One turn moves each row of this set onto another row. After a few examples, where does it send each row asked below?
k_321: [ 17.8 -38.7  -2.8   3.9 -13.7 -22.1 -17.1 -10.1   8.0 -29.0 -24.3 -29.5]
k_396: [  7.5  12.9 -11.4   8.8  30.4  -8.0 -17.8 -26.5  22.4 -18.9 -30.8  -6.6]
k_959: [ 19.9 -20.1 -17.1 -16.0   8.4  -8.3 -14.1   4.3  34.1  -0.3 -37.7   4.2]
k_529: [ 15.8 -50.5  11.6   9.1  31.5 -14.4 -13.6  -4.9  16.5  -9.1  13.4 -15.2]
k_988: [-19.5   6.0  -0.7  11.6  26.5   3.4 -20.2 -14.3  -0.3 -13.6  17.4   5.5]
k_517: [  1.7  -2.9 -10.0  20.5 -27.5  20.3  -5.3 -18.8   6.9   7.9  -2.1   4.0]
k_301: [ 25.6  -7.9 -17.8  -9.4  -0.8  -7.5 -18.0  11.8  28.5   2.6 -35.2   1.1]
k_608: [ 23.3 -32.9  11.1  -0.6   8.8  27.7   6.7 -14.5   9.4 -25.2  24.1  -9.0]
k_636: [ -1.0 -13.9 -10.5   4.2  15.9  11.3 -14.1   4.4   2.5   0.5  38.1 -10.9]
k_552: [  0.4   4.4 -24.5   4.6  10.8  -2.4  -9.7   0.3 -18.7   1.2  21.4   0.5]
k_885: [ 27.4 -23.5   6.6 -23.4  15.3  -8.4 -26.5  -3.2   6.7 -30.7 -37.9  -7.9]
k_309: [  1.7  -8.0  -2.7   5.6  29.2 -25.3 -13.0 -22.2  34.1  -1.2   4.6 -26.1]
k_70: [ 14.3 -26.5  -6.5 -13.2  18.3   4.5  -3.1 -17.9  42.7   2.4   7.0 -27.2]
k_798: [  2.1  -5.0  18.7   2.2 -17.4  22.7 -15.1 -32.5 -10.2 -16.1   4.3 -11.0]
k_839: [ -9.8 -29.1  10.7 -16.9  -6.7 -15.3  -2.0 -29.0  29.2  -4.2 -24.2   4.9]
k_121: [ 17.9 -38.1  -5.3   9.7 -24.4 -16.1 -17.2  -2.6  12.8 -17.5 -14.3 -28.5]
k_677: [ 26.0  -1.3   1.0  11.2  -8.2  35.8 -28.2  -0.1  -0.9 -11.6  -1.7  -3.2]
k_51: [ -4.3 -38.8  -4.4 -13.9  -8.2 -22.5   0.4 -24.7  26.8  -7.2 -26.7  -3.5]
k_39: [ 34.4 -16.1 -24.4  -6.4  11.1 -15.1   2.8 -14.6 -26.7 -15.2 -19.7  -9.5]
k_265: [ 14.3  25.1 -18.2  -4.5   8.0   6.3  13.6 -26.3  -2.3 -14.8  -5.4   6.1]
k_578: [ -8.4 -20.7   1.3  12.7  23.1   6.8 -13.5  -3.4 -16.2 -13.1  19.6  20.3]
k_577: [ 10.2  -1.6   8.8 -13.2   0.2  33.1  -8.7 -18.3   0.5   4.6  -7.6  21.4]
k_393: [ 10.5   5.8 -18.2   5.3  30.8 -35.3  -5.3 -16.5   0.9  -0.2 -19.7   0.2]
k_455: [ 31.8 -35.6  -8.5   4.3  28.8 -23.6  -4.2   0.9 -17.4  -5.2  -8.0   6.9]
k_599: [ 31.7 -15.6 -10.2  17.4   8.9  18.1   8.9  -3.4 -16.9 -22.4  -4.9  20.6]
k_720: [ 13.6 -63.0   5.6  19.6  16.0   2.1  -0.3 -16.0   4.8 -19.0  -8.0   3.9]
k_693: [  0.6   6.2  -4.8  18.4   7.5  18.5   0.9 -26.2  37.0 -20.2   9.6 -14.2]
k_306: [ 23.6 -20.2  19.1 -20.7  11.6 -10.3 -25.2  -8.9  -6.0 -31.0 -33.1  -1.8]

k_306 goes to k_301
k_396 goes to k_70
k_636 goes to k_578
Where do these go?
k_693 goes to k_608
k_455 goes to k_393
k_798 goes to k_677
k_51 goes to k_321

